In each game, the first row plays the second. By how much does the first row win? 20 means about a draw, 40 a big win and 0 a big loss. Wins can go round in a circle. Each row has two weighted sums of its numbers, A and B, taken from their middle values. A row wins by its A times the other's B, less its B times the other's A.
[ 64  63  18  13 -14  21  26  17  18 -10  -9   0 -57  23  25  24]
[-37 -19 -26 -23  -9 -21 -43   4 -47 -38  -1  18  17 -13  29 -17] ~ 17
[ 60  33  -3  -4  -5  31 -11  15   1 -17 -22   8 -38 -38  -2  46]
[ -6 -24   0  26 -22  26   4 -15 -24  -7 -20 -26 -37   6  13  -6] ~ 22
[-13 -50 -75 -44 -49  16  -3   6  -9  -5  13  -4   6  50  27 -22]
[ 24   0  18  38 -37  27 -17 -51  16  52  20  33 -50 -37 -17   4] ~ 20
[  4 -35 -14  21  -5 -61 -30 -25   5  14 -26 -49  39 -36 -23 -11]
[ -9  45  38  27  64  13   5 -27  -2 -12   9 -24  35 -31 -18  39] ~ 19
[-32 -28 -13  20  75  19  12 -33 -34 -27 -15 -30  35 -10 -24   4]
[-25   7  24 -12  -5  16  35  17  -2  -6 -19  27  31 -14  27   2] ~ 22
[ 40  40  56   8  21   0  -7 -37 -36  10  -3 -13   4   3  31  44]
[-19 -12   6  22 -17 -73 -15  37  -9 -37 -37 -36  -3 -72 -70 -10] ~ 8
[  23  -17 -107  -60  -61  -50  -37    3   -1   29    9   21  -21  -21
    2   -4]
[-50 -19 -28 -52  18  31 -64 -57 -50   9  -8  -3  14  29  36 -52] ~ 14
[ -2  11  -9 -14 -61 -15  24  35  56  63  -2  17  -1  57  34  -8]
[ 29  26  44  38   3  44  15  14  71  69 -25  26 -33 -13 -15   6] ~ 18
[-26   3  19 -24 -16 -74  13  54  14  -3  -3   1  39 -31  -1  42]
[-24  26 -13 -68 -19 -39  -2  16  23  28 -17  -6  27  -3 -40 -54] ~ 17
[ 21  14 -29 -34 -40  -7   9  46  64  41 -55 -34 -43 -18 -10  -1]
[ -3 -45  -2 -30 -21  -3   4  14 -27 -62 -74 -37  10 -26 -24  16] ~ 14
[ 16 -25   3 -11 -69  22  -5  12 -41  -6 -10  46  20   4  40  17]
[-24 -41 -47  -5  19  22 -67 -11  45  40   0  15 -51 -39   1 -39] ~ 21
[  4 -12  24  -9   3  27 -13  47  -4 -50  11  11   4  52 -23  -4]
[ 20  26 -39 -51 -18  11  44  14  44  45  15 -18 -43  18 -34 -28] ~ 21
[ -8  21  17  -3  -3 -59 -35 -40  -1 -12 -32 -29  24 -46 -14  25]
[-11  27 -10 -45 -24  16  35  37  15 -18  -1  -3 -38  -4 -53 -42] ~ 20
[  9  53   5 -32  10  46  22  13 -22 -28  10  -3 -22  43  19   9]
[ 19 -47 -25 -11 -34  12  26 -33  -3  -1  -1  -8  37 -68 -71 -30] ~ 22
[ 30 -15  24  32  62  10   9 -23  32  35 -11 -42  35   3  -5  18]
[  4  -3 -51  -5  61  19  -7 -15 -67  16  54   0  14   1 -26 -27] ~ 17
[-47   1  20 -14  -1   3 -11 -27  -9 -23 -31  20  46  17  13  -9]
[ 21  28 -10 -44 -17  22   9 -11 -42 -28  94  14 -53  36 -14  31] ~ 20
[ 54   9 -25  15   8  26  20  14  35  31 -51 -19 -56  10   5  29]
[-23  19  40 -21 -56  49 -11  27  -1  28   9 -26  -8  18  19 -75] ~ 14
[-22 -48  20  -7 -11   0  37  49 -34  -9 -13  16  34 -23  -3   4]
[ 10 -14 -15  -2  19   6  44  30 -32 -18  -1  15  18 -40 -20  57] ~ 15
[ 24   1 -38 -25 -56  11  -2  19  30  16 -32  -4 -39 -28  34  -9]
[-52  18   6 -37 -27   9 -10   0 -11 -19 -11 -20 -26 -43   6 -51] ~ 17
[-68  18  38 -19 -16  19 -16 -56 -53 -53 -24  -1  18 -42  -8 -34]
[  0 -17  -5   7 -14  21  -8  -7  -4 -15 -32  35  12  -7  46  36] ~ 19
[ 28 -40 -42  -5  57  21  -7 -26  71  59  17 -26 -12  -7  21  55]
[ 27  46  43  33  -2 -53 -38  -3 -11  16  19 -12  31 -11 -11   9] ~ 19
[-10  39   6  -1  39  26  14  13 -14   8  49 -62 -83  25   0  -6]
[-13  -3  -6  16  27  49 -51  -9  42 -12  15   7 -26  19   7 -25] ~ 17
[ 47 -15  34  62 -12 -39  21 -52  22  37  27  11  36 -38 -57   5]
[ 47  11  -3  -6   1   9 -27 -55  -6   9  30  54  47  -4 -16  10] ~ 20
[-21  30  19 -34 -76 -16 -54  24  19 -18 -37  19 -21  -2  -2 -47]
[ 19 -10   0  26 -50  -3 -20  26  54  75  44  48 -12  -9   9   1] ~ 7
[-30 -20 -26 -43 -49  11 -12  59  31  28   3  64  38  54  63 -43]
[-13 -23 -41 -37 -52 -39   3  58 -24  22  11   6  40  25  29 -26] ~ 18
[-39  35  49 -34   6 -27 -16 -47   1   7   6  12   4 -81 -43  -7]
[-34  -6 -14  16  79 -18 -35 -33  -3   0 -23 -28  28 -30  -7   6] ~ 23
[ 13  44  44  21 -34 -33  -3  42  78  91  16  41  -6   4  -4  22]
[ -3   9 -30  -8 -27  13  -1  18  53  10  -5  15 -25  58  38 -75] ~ 13
[  0 -40   4 -14 -41 -54   8  -4  72  68  18 -14  25 -34 -59  -4]
[  3  31  15 -10  49   2 -10 -12   2   0 -24 -30  11 -47 -33  13] ~ 23
[  5 -25 -30 -10 -24 -60  -5  40  26  10 -49 -47  28 -20 -25  15]
[ 41  38 -35 -42   4   6  -5 -12  26  27  32  34 -22  10  15  38] ~ 20
[-42 -38  10 -18 -50  27 -20 -21   0  26   0  64  37 -10  10 -50]
[-35  -7  35  26  40  30  -7  -2  13   4  -2 -11  -5  28  35  -2] ~ 25
[ 21 -38  -6  13  23 -38 -58 -32 -42 -50 -83 -30  86  44 -26 -17]
[-19   9  39  30   3  36  19 -20  13  32 -17  32 -29  -9 -43 -27] ~ 27
[-44 -14  44  25  47  10 -20 -32 -11  -6 -22 -60   9 -15 -39 -21]
[ -3 -21 -53 -48  -3 -28   6   3 -60 -17  35 -42   4  28 -29  22] ~ 20
[-63 -10 -17 -41  11  15 -42 -30 -10  17  29  -9  10   0  36   7]
[-16 -40  -2 -18 -15 -11   4  25 -18 -29 -49 -34  20 -36  -7 -26] ~ 28
[-55 -21  17 -13  -5 -41  13 -38   8  34  15  -9   4 -60 -54 -14]
[ 54   2   4  18 -20 -56  -5 -25  17  32  -4 -51   2 -46  -3   4] ~ 2
[-19 -31  26  -4  25  29  -6  49 -31 -50 -29  59  38  39  24  17]
[ 16 -49  42  61  19 -22  -3 -24  46  15  -8   2  -4 -36 -44 -12] ~ 27
[ 32  55  -5 -39 -11  10  12  -9 -23  -7  -4 -10 -48 -22 -20   3]
[ 19  43 -25 -54  -9  19  57  46  -9 -30  19  -4 -45  43  -1  21] ~ 21
[ 28   4  -1 -32 -74  32  -2  -4 -27   1 -10  37  11   6  40  -4]
[-51 -52   1   8 -31  -5 -58 -40  -1   8  11  55  18 -25  12 -58] ~ 29
[ 39 -30  -9 -18 -29 -59  15  -1  54  30   9  14  58 -46 -48  14]
[ 46   0 -34  -9  13   7  39   8  18   2  20  -3 -21  -4   0  26] ~ 14
[-13 -70 -33   1  -3   3 -46  35   6 -54 -22  26  10  25 -26 -23]
[ 40 -43 -24  10 -18 -22  39 -30  47   4 -45 -34   7 -23 -13   6] ~ 26
[ 19  42 -36 -24  45  56  25 -20   4 -37  10  33  -5 -24 -32 -19]
[-24   4  16  33  37 -27 -11 -15  30 -11 -60 -62   3 -59 -35   3] ~ 10
[ 21  32  18  15  13 -19  -7  25  33  25  -5  -3   9  66  -5  18]
[-17  10 -34 -18  32   9  46  62 -30 -49  -4 -49 -30  26 -15   0] ~ 28
[ 28  20 -36  15  36  15  60  59  -9   9  88  39 -10  32  25  51]
[ 44  37 -14 -32 -11  59  16 -72  -7  36  77  28 -21  -3 -36 -15] ~ 17
[-59 -49  -3  -5  16  -5 -20  -3 -52 -42 -20  -7  30  17 -10 -66]
[ 10  28  36  36  37 -21  -6  22  -9  23  21  -9 -22  -3 -18   0] ~ 20
[  5  26 -17  -9   9   3  39  27 -28   1  14 -95 -58  45  11   9]
[-20  42  61  62  31  31  61 -16 -42  12  35  -8   9 -42  16   7] ~ 18
[-23  12  13 -13 -28 -52 -49   8   3 -17 -52 -31 -35  14  28  -2]
[-36 -22  -8  51  14   8   6  21   6  -4 -75 -82 -11  26  35 -63] ~ 20
[ 46  39  11   7 -35 -12  -1 -10  -2  40  45  27 -42  29  19  23]
[ 23  55  44   0  21  49  -4  45 -21 -71 -24  41  15  15  24  26] ~ 20
[ 20  -3  -2 -15  20  36   3 -40  37  -2 -16   5 -32 -14  12  25]
[ 41  -1 -13  25  10 -16   9  -3  16  31  14  -4 -10  37 -14   5] ~ 26
[ -8 -10   7   1 -33 -33 -37  -4  13 -13 -75 -22  32  -8  10  -9]
[-50 -68  -5  10 -18 -12 -14 -28  -4   9  -1  45  41 -11  27 -23] ~ 17
[ -6 -14 -48 -21 -24 -54  21  70 -20 -42  30  11  36  22 -16 -43]
[ -6  33  48  39  29 -28 -35 -21 -29  -8  15  22 -18  -2 -31 -14] ~ 16
[  4 -20 -33   1 -41  -7   1  13  14  14  -2  11 -23   2 -19  -2]
[-15 -63  -6 -15   0  15 -64 -10 -19 -27 -14  32  -2 -46 -24  46] ~ 26
[ -6  51  45  29  49  14  83  62   8   0   7 -51 -61  14  -3   0]
[-11 -29  -6  46  15  45  -7 -41  47  49  13  39 -54 -24 -23  -3] ~ 26
[  7 -36 -28 -40  -8 -26   3   8 -43 -28 -11  37  47  29  69  35]
[ 35  55 -16 -13  -3 -19   5  -4 -57 -17  94  20 -35  27  24  50] ~ 24
[ 14   9  -1  -2   1  77 -11 -17   9 -24 -62 -25 -46   0  -4 -25]
[-31 -10  34  -2   7 108  20  39   5   7 -24  -2  32  20   1 -30] ~ 6
[-23   8  -7 -48 -57  49  -3  -5   8   8 -49   6   4  34  63 -36]
[ 28  62 -10  -2  37  -7 -16  -2 -34  11 105  38 -59  21  25  40] ~ 22
[-10 -41 -26 -31 -45 -21 -10 -39  48  27  20  -3 -51 -18  16  32]
[-18 -46  18  31 -58   7 -20  -3 -28 -12 -20   7  28  55  69  14] ~ 35
[-35 -64 -32  -7 -28 -40   2  -8   1  43  24 -44   3 -21 -19  14]
[ 25 -46  -2  29  12  19   5 -47   6  -9 -16 -35  59  -3 -49  -8] ~ 29
[-34 -50  32  41  15  60  -4   8  -6  27  24  13 -19   1 -24 -45]
[  7   3 -31 -19   3 -52  -7 -26 -32 -39   1  -6  26 -19  -4  28] ~ 20
[-32 -83 -21  44 -65   6  20  31  61  63  15  56  12  18  61 -26]
[-11 -10 -29 -54 -79   5 -23   3  65  46   2  43  17  27  54 -31] ~ 19
[ 37  26  21  21  20   0   0  -7  26  29 -15 -20 -12  -6   4   2]
[ 15  46 -16 -69 -45 -31  22  59  -3 -14   1 -65 -52  23  17  51] ~ 18
[ 66  38   1  80  39  11  -1   4  47  -1  -6  63 -66 -18 -18   2]
[-17 -37  19  27  -8  31   0  45 -33 -11 -12  13  28  35  -5 -29] ~ 20
[-19   7 -36 -44 -30  61   1 -34 -48  26  27   7 -15 -33  10 -74]
[ 10  31 -11   7  21 -42 -82 -70 -20  -1  -3 -44 -63  16  20 -24] ~ 22
[ 39 -25  -2  -8  -5 -11 -59   9  -5  -9  -7  39  16  19  44  42]
[-18 -32  16 -11  25  20 -35  24  -4 -48  -7  46  24   2  25 -39] ~ 14
[ 23  36  32  46 -13 -12 -16 -15  34  50  -4 -17 -56 -42 -29   5]
[ 27  11 -30 -24  -2  19 -19  28  26 -19   1  18 -11  14 -22  -3] ~ 30
[ -7   8 -33 -63  16 -21  16  26 -80 -32  56   0   0   4 -76 -14]
[-57  -6  43 -20 -14   2   2 -79 -45  27  -4   5  43   6   1 -28] ~ 30
[ 54  18  -3   6  -6  35  35 -25 -60 -29  64  -9 -79   3  17  63]
[ 10  18 -65 -46  21  31  16 -22 -32  24  65 -17 -44  14 -18  23] ~ 23
[  7  35  38  25  25 -41  25  20  14 -37 -37 -56   3 -13 -37 -14]
[-16   8   2 -28 -34  42 -17 -45 -42 -48 -18  -7 -12  32  15 -32] ~ 19
[-42 -11  10  10  31   9  16 -25  11  15 -47 -24  28  -5 -26 -29]
[  7  -5 -39 -45 -64   7 -11   7  -3 -21 -41  42  31   8  62   9] ~ 18
[ 37  36  39   4 -46  -2 -16 -52   5  64  31   8   5  67  54  11]
[ 50  27  -4  10 -60 -43  -8 -12   6  53  16  46 -37   1  54  53] ~ 13
[ 47 -17  19  -7 -16 -14  31 -14  13  19 -53 -96  39  23  18  40]
[-17 -44 -62 -21 -19 -52  -6  42 -36 -16  49 -42 -81   0 -11   9] ~ 29
[ 15  34  13  19  27  72  33 -17 -12 -17  26 -22 -22  31 -15  -5]
[ -4  12   4  31  21   2  -2  72  57   8 -21 -32 -20  32  44  32] ~ 17
[ 51 -53 -49  11  21  15  -6 -16 -11  35  21 -21  37 -34 -23  22]
[-11 -28 -10  26 -25 -13 -17  -1  52  30 -20  29  37 -33   2 -14] ~ 14
[ 58  11 -39  20 -24 -18 -22   1  26  12 -23 -12 -79 -32  -6  32]
[ 69  38 -13  27  -6  -9 -20  27  44  15  22  38 -36  22  24  33] ~ 20
[ 37  23 -34 -36  -1  37   7 -14   9  21  31  -6 -15  46 -17  17]
[-40  14  33  -9  18  -8  10 -17 -14  21   9 -11  11 -48 -35 -28] ~ 19
[ -4  10  29  20  54 -33  -8 -42 -42 -20 -33 -36  38  -4  10  62]
[-23 -71  -9  18  24  28 -34  20  25 -13 -28   8 -27  -2 -61 -29] ~ 18
[-56 -38  49   5  39  58  25  39 -15 -24 -27  25  52  53  20 -25]
[ 42  22   5  17  -4 -25 -11  11  31  46   4 -37 -46  15  12  25] ~ 22
[-16  14  26  32  10  16  24   9  28 -14   6  24  11  48  27  -4]
[-27 -17  18 -33 -19  33 -35  -1  -1 -38 -39  21 -11 -13 -24 -22] ~ 25
[ 16   6  28  34  35   1 -22  18  -8 -12 -25  13  -1   5  -9  23]
[-26 -21 -10 -38 -56  40 -11  50  37  -1 -10  36   8  57  69 -36] ~ 18
[-20  28  36  19  36  20  31  -9 -29   2  -1 -31  -5 -40 -64 -24]
[-33 -12 -52 -49   9  20  81  63 -41 -43  14  47  45  20 -28 -61] ~ 25
[  0 -30  -8  13  13  15 -33  37  12 -38 -24  37  12   3 -36 -11]
[ 22  70  10  -2  11   4  39  73  21  12  78  14 -19  41  -9  -1] ~ 12
[ -6 -39 -21 -15  18  -8 -27  -6  -1  20 -17 -60  32 -45 -51 -19]
[ 46  56  15   6   8 -69 -25 -41 -30 -14 -12 -20  12 -57 -37  32] ~ 23
[ 26  18 -21 -50 -34  63  22  37   1  23  25  41  41  20  21 -28]
[ 25  -4 -45 -30 -17  17  59  24 -49 -38  56  13 -22  59   7  35] ~ 25
[ -5  42  33  49  53  22  32 -18 -24 -11   2 -24  12 -20  -5 -13]
[ 27  -5 -43  25   7   1  18 -27  27   1  14  -5 -52   5  -9 -19] ~ 19
[-19 -21  28  22  14  15  -9  30 -59 -50  -4  38  14   4  -5   0]
[ -1  38  36  70  28  -9 -33 -39   9  51  -9  19 -28  14  -8 -28] ~ 15
[ 45 -12 -39  23   2  30  18 -33  -1   1  33 -10 -24  13  15  14]
[ 34 -45  33  76  42  -6  -2 -43   3   4  -7   9  59 -30 -31  19] ~ 20
[-11  21  -8 -50 -64 -44 -36   9 -37   6  34   4  28  28  -1 -74]
[ -2 -49  -8  12 -26 -71 -37  40  -4  28  28  32  24 -43 -13  33] ~ 20
[  7 -29 -18 -22 -51  -8 -18  32  18  14 -12  28  -1   3  12  51]
[  2  31  -5 -19 -22  16   9  -1  -8 -16   1  18  22 -10  17  15] ~ 27
[  1  -4 -31 -60 -13  41  63  49  -9 -15  16 -50 -52  33 -17  30]
[ 30  34 -11 -48 -21 -13  -8   9  -9  -8 -18 -18 -28  28  23  31] ~ 21
[ 50 -28  23  88  99   4 -22 -41  19   2  30  27  34 -50 -32  32]
[ 62  20 -25  22 -20  -4   6  -4  24   4  -2  41 -32  -1 -24  23] ~ 20
[ 52  64  37  29  23 -62  32  33 -13 -42   9  -8  21  -3  -1  32]
[ 74  73 -15  -5  43  45  11 -71  32  43  13  34 -10 -19 -38 -35] ~ 33
[ 29  27 -35 -49   8  14  10  12 -23 -13  33 -17 -19  40  13  70]
[ 10   4 -12 -22  23  15  -6 -12  -3   7  24  10  27  13   3  46] ~ 18
[ -17   -3   -4 -105  -93  -31    2   -7   -6   47   20   33   69   43
   61   19]
[-37   4   5   6 -23 -28  -9 -47 -74 -37   0  10  34  66  36 -52] ~ 26
[-30  12   6 -49  -5   1 -20 -16  -1   2  -4 -12  11  52   5  -3]
[ 35   1  -8 -82 -49  -9 -20  -9 -47  10  23   2  14  14  32  37] ~ 11
[-18  21  14 -25  -9 -17 -36 -29  -2  33 -32 -12  41  19  11 -47]
[ 17  38  -5 -32 -22  12  -7 -19 -47  -2  63  34 -36  28  51 -27] ~ 19
[-28 -35  22 -13 -43  89  47 -16 -39 -46 -11  35  37  62  79  18]
[-13 -15 -54 -18  14  42  55  29   2  -5 -18  10 -10  21 -36 -56] ~ 17
[ 15 -25 -33  17 -17 -23 -12   1   2   0 -60  -2 -30 -22 -44   7]
[  5 -10 -15  16  41  24  32 -43  26  24  38 -22 -15 -30 -36   3] ~ 22
[ -16  -41  -14   13   47   22   59   59  -66 -109  -73  -82  -14   -6
  -13   21]
[-40 -39 -31 -28   2 -70 -13  11  26  29  13 -13  36 -18 -10  34] ~ 14
[-33  42  77  49  20 -37 -24 -24 -60 -47 -22 -33  14   2  26   4]
[-43 -41  10  -4   3 -19  -7 -24 -38  -1 -14  -6  43  21  -1 -32] ~ 17
[-21  -5 -69 -58  13 -40 -30   7 -29  28  64 -30 -11 -16 -36 -12]
[ 14  27   3  12  22 -35 -48  32  74  10 -24  -6 -24 -12 -46 -30] ~ 22
[-19 -16 -29 -56 -23  52 -14  18  26  35 -27  21  19  33  63   6]
[ 15  32  11 -29 -30  50  18 -18 -22  -7  15   8  -7  56  39 -30] ~ 19
[-44  -6  -7 -42 -18 -13  -8  64  21  -4  43  60  67  64  51 -31]
[ 12 -43 -43 -12  -3 -67 -14 -25  26  29  29  -2  53 -20 -15  22] ~ 12
[ 12 -51 -13 -13  -8 -68   9  -3  14   7 -49 -24  81  -8   2  17]
[-26  28  65  75  80   0  21   1  15  -6 -59 -64  26 -27 -22  -4] ~ 6
[ 40  13 -64 -37  26  30  42   7 -16  25  89  14 -28  55 -15  23]
[-28 -12 -47  -8  -6 -65 -12  19 -62 -48   5 -34  -9  16  -4 -14] ~ 21
[ 24  40  53   3  -5 -26  33   2   7  26  14  14   5 -28   7  22]
[ -1  -9 -28 -56 -30 -25  35   9 -29  13  11 -35 -11 -38 -52  -5] ~ 19
[-17  34  35  26  38  39  42  -8  45  17   9 -11  -5  56  36 -14]
[-11  -2 -14   3  21   4   5  -1  29  30  39  52  17  21  17 -15] ~ 17
[ 30  54   9   1 -25  -2  -7  -6  16   8   7 -10 -53  26  38  25]
[ 13 -48 -17  35  46  -3  40 -22 -14  -7  22 -22  21 -20 -46 -40] ~ 17
[ 15  25  19  46   3  -3   2 -32  13 -19 -76 -15 -58 -41 -50 -13]
[-59   8   3  12  27  -5  18 -18  41 -12 -12   1  -3 -62 -17 -27] ~ 24
[-11 -67 -16  51  72 -21  -7 -14  51  21 -42 -63   9 -40 -80 -19]
[ 24 -20  33  37 -16 -27  33 -28  -4  10 -22 -43  25 -40 -32 -12] ~ 21
[-26  22   1  17  47  24   5 -37 -18 -46  23   5  16 -45 -29 -36]
[ 76  20 -31 -45 -15  16 -14  36  66  43  43 -21 -43  17   1  49] ~ 28
[ 63  37   7  22 -16  -5  35  37 -10 -12  14 -22 -56 -36 -41  34]
[ -7 -27 -32   8  65  30  -8 -59  -4 -27   6 -19  12 -19  10  41] ~ 17
[-21   5  20  33   1   0  35   3  -4 -13  13  29  31  -4  16   1]
[-24 -54 -29  16  30 -36  -9  75 -18 -35   1 -10  10 -48 -33  26] ~ 33
[  6  18 -42 -18  57  32  19  -3 -71 -52  44  -9 -31  28   9   4]
[-42  -9  -6 -23  15  27 -28 -59 -27 -40 -62 -26   5 -34  -4 -22] ~ 18
[  8 -52 -18 -19 -17  -2 -11 -85 -26 -28 -25 -25  30 -61   2  63]
[ 26 -13  46  67  34   7 -13 -54  -1   2   0  54  20 -12 -50  -7] ~ 23
[  2  23 -17 -49 -19   1   0  21  49  31  49  -4 -61  17  39 -11]
[-20  -6 -13 -39 -17  20  34 -23 -31 -15 -23  -1  26   0  35  40] ~ 19
[  1  21  10  -7  14   6  29  33  -7 -19  22 -46 -85  10   6  23]
[-30 -56   7   8 -23 -34 -25  37 -53 -26  14  47  21 -13  20 -10] ~ 21
[ 14 -43  22  14   0 -40  -4 -21   3 -19   6 -21  -3 -28 -35   2]
[-34  48  37 -10  32 -26  14   5 -15 -16  14  34  19  -7   7 -33] ~ 20
[-49 -23  14 -25 -17 -24 -50 -47 -55 -66 -43 -17   0   2  46 -18]
[ 21 -47  -4  -1 -18 -19 -15 -67  24  70  30 -12  36 -21  -9  -7] ~ 28
[-17 -30 -70  -2  36 -51   8  59 -32 -34 -20 -10  -4 -46  15  33]
[  2 -10 -51  23 -16 -14   1  24  -3  35  14 -32 -56   4  45   4] ~ 23
[-45 -19 -27  40  51  27  43 -19  24  31  44  -6 -32 -47   9   6]
[  5  52  12  -8  13  34  16 -33 -47  22  71 -24 -58  -6 -10  17] ~ 21
[-13 -43 -25  -9 -28 -24 -10  -7  28  71  28 -24  20 -46 -22 -11]
[ 65  51  22  44 -21  26  42   7 -21 -17 -38  -7  27  57  24  18] ~ 23
[ 41 -42   7  21 -32 -70 -30  14  60  59  44 -31   6 -33 -19  72]
[ 36   4 -27 -65 -42 -16   0  31 -21  26  69  16  25   7   1  17] ~ 19
[ 45  21   2  32  39 -30 -44 -43  33  29  56  46  10 -10 -15  15]
[  0   9  26  -4  11  -8  -7 -39   3  17 -35 -55  18 -20  -2  42] ~ 20
[-20   8  42   7 -14 -25 -34 -32 -33 -52 -39  10  30  37  23 -58]
[-28  43  38  -6  13   7   8 -11 -39   9   5 -36  17  -3   2 -16] ~ 18
[ 24  46  -2 -13  12  18  17   4 -14  13   2 -49 -28  39  -1  48]
[ 44  41  15  19  25 -16  -8  23  17 -27 -37 -44 -62   8 -22 -20] ~ 25
[-21  43  61  34  81  22  15 -33 -30 -31 -28 -58  -8 -49 -75 -31]
[ 41  29  58  29 -13  -8 -75   9 -30 -52 -12  46  29  22 -36  -1] ~ 6
